In the rows, zero is written as 128.
Rotation paths and how fast each direction turns (degrees each step):
Each turn is a multiple of 5 degrees from 10 to 175, or 0.
Each row of a path follows its step; steps can be skipped.
path 1
step 0: 120 106 143 133 143 135 161 115 119 133 109 90 115 155 150 149 140 175 130 170 114 80 139 95 109 142 98 123 121 72 140
step 1: 127 146 107 138 190 118 109 130 181 134 120 109 148 120 111 119 129 95 118 129 147 116 77 149 167 150 115 165 106 146 112
step 2: 167 162 90 90 105 145 132 141 106 132 116 146 96 121 147 89 176 111 136 145 113 169 132 131 85 123 119 144 153 114 136
step 3: 147 79 180 142 108 110 168 94 91 125 114 157 138 112 125 121 120 108 156 142 141 106 109 131 172 149 109 108 115 110 136
step 4: 133 122 142 113 192 127 95 170 147 100 143 137 125 93 109 157 111 130 167 114 151 134 150 146 82 145 144 119 130 153 108
step 5: 128 120 136 122 101 169 134 170 146 138 128 144 157 121 166 106 135 124 110 131 129 119 142 104 136 38 108 124 148 118 142
step 6: 141 125 162 140 101 112 106 95 115 171 171 103 168 134 102 168 137 119 114 113 118 165 139 112 149 172 102 124 129 148 126
step 7: 89 100 98 121 126 145 113 135 149 120 102 150 78 114 146 143 67 172 110 133 119 152 121 136 106 153 130 133 150 149 158
step 8: 132 90 97 146 128 148 162 117 111 129 128 86 133 153 137 104 163 113 101 106 157 74 136 98 138 112 156 131 150 162 105
Directions:
131 140 121 125 141 139 130 117 121 119 118 123 115 129 110 117 141 120 128 138 122 113 110 132 125 132 119 127 120 120 132 | 40
146 149 125 129 133 122 131 123 136 130 135 139 134 119 139 119 136 124 109 126 119 134 127 113 129 122 126 114 119 140 129 | 100
124 140 136 127 129 133 126 113 133 115 131 116 129 134 133 126 139 117 132 133 132 129 154 142 128 140 123 126 138 144 119 | 160
122 115 130 123 115 115 134 129 113 124 119 116 136 125 139 142 141 115 120 129 114 117 127 120 128 126 118 120 120 123 114 | 130
122 129 112 116 132 122 125 140 142 112 109 138 130 126 113 139 117 123 124 125 130 136 135 125 134 138 119 129 116 137 124 | 125
path 2
step 0: 133 136 131 149 127 46 167 112 110 135 118 69 102 111 134 127 103 140 133 154 140 133 175 120 113 118 142 102 135 119 140
step 1: 165 139 110 100 174 97 142 133 105 137 131 133 118 101 135 91 113 109 143 131 179 125 156 111 67 135 116 101 163 110 124
step 2: 134 124 99 151 188 102 131 177 87 113 144 145 109 153 138 96 90 108 118 139 135 132 115 136 99 79 142 122 116 104 148
step 3: 121 95 82 136 121 69 134 170 84 130 149 140 96 122 134 138 125 122 162 127 154 128 121 75 146 119 152 149 121 118 132
step 4: 105 137 112 137 130 45 133 134 102 166 193 102 135 126 150 138 146 135 112 137 164 122 121 128 114 110 108 135 156 143 118
step 5: 140 123 140 138 157 85 88 135 95 138 176 109 152 157 149 93 151 118 140 115 154 128 157 131 98 173 138 133 149 96 165
step 6: 125 151 128 184 153 75 148 136 80 97 119 94 105 159 121 133 102 166 143 142 139 140 143 132 112 154 147 108 128 99 158
step 7: 144 130 97 129 156 100 140 143 77 145 99 113 91 106 142 134 122 138 143 126 189 122 144 100 127 149 133 72 162 132 118
step 8: 153 113 107 139 183 101 132 158 90 147 138 93 125 125 134 82 126 116 103 131 157 145 141 151 119 65 142 114 154 149 122
Directions:
140 135 149 129 128 131 139 137 120 115 141 138 117 127 122 119 136 126 128 122 121 132 125 133 108 139 116 127 115 127 129 | 90
124 113 135 134 123 130 124 124 111 116 123 131 135 126 135 105 111 132 129 137 126 121 118 141 139 136 136 140 119 119 128 | 110
128 133 141 131 141 134 116 151 131 125 125 118 132 135 130 125 134 118 121 132 109 134 138 117 134 123 146 137 125 119 134 | 115
141 126 145 132 119 115 127 116 145 150 137 128 119 141 135 121 131 129 129 137 132 138 129 128 138 130 126 139 126 118 123 | 70
129 140 140 133 126 135 120 133 128 134 122 124 140 111 140 123 137 122 119 136 149 118 120 127 113 124 130 132 136 128 110 | 110
124 136 131 125 107 125 137 146 127 139 138 123 147 145 124 126 120 127 136 109 126 113 119 127 129 128 130 130 132 126 129 | 55
145 129 123 117 135 127 138 134 122 120 124 137 132 140 113 128 124 112 116 133 144 131 118 122 145 117 126 131 121 132 118 | 60
path 3
step 0: 138 159 79 102 152 99 113 152 154 144 148 105 105 76 107 141 123 186 91 154 127 125 92 94 152 132 139 124 127 86 128
step 1: 156 108 119 132 74 115 98 106 104 74 108 148 165 140 169 124 155 118 119 112 112 132 101 115 174 105 93 86 137 111 151
step 2: 145 112 100 105 109 131 136 80 133 119 110 94 85 114 100 116 110 94 133 93 138 90 137 88 136 167 122 179 120 172 108
step 3: 127 130 111 133 140 126 147 148 185 155 134 135 176 123 85 126 111 129 95 97 84 154 105 162 155 123 129 81 124 183 128
step 4: 119 91 150 118 152 76 129 79 110 168 135 143 121 163 126 155 146 154 108 102 120 147 127 67 130 95 145 132 151 90 112
step 5: 165 142 140 138 121 140 146 147 113 129 140 126 123 88 135 60 128 90 137 134 71 91 138 124 172 114 117 137 185 102 110
step 6: 133 119 115 131 110 107 105 93 155 114 109 141 142 116 116 128 116 87 100 176 121 150 112 140 149 126 205 156 67 129 100
step 7: 186 138 115 160 152 152 137 118 154 137 123 139 128 136 140 188 131 111 120 107 158 153 104 129 143 95 126 157 192 156 161
step 8: 137 156 129 79 133 74 103 150 104 137 114 158 95 118 113 126 42 138 134 101 115 93 107 112 133 118 145 111 131 111 150
Directions:
138 118 130 112 138 129 123 116 126 125 137 116 125 143 116 137 118 133 141 145 121 119 124 115 125 128 136 129 112 125 128 | 170
119 140 126 138 136 121 123 121 134 149 124 131 107 142 126 123 125 141 127 128 113 128 119 130 119 125 122 118 134 123 143 | 85
128 120 129 148 134 131 132 129 131 130 120 126 130 122 138 119 128 141 131 149 133 121 118 122 127 124 141 120 139 123 103 | 60
137 156 124 115 122 139 125 128 115 139 128 125 126 121 120 125 129 124 136 122 127 114 131 123 115 131 136 126 144 137 115 | 130
140 110 132 124 130 128 117 148 129 133 119 141 121 130 129 114 126 138 132 127 122 119 134 123 128 144 128 147 134 139 134 | 125
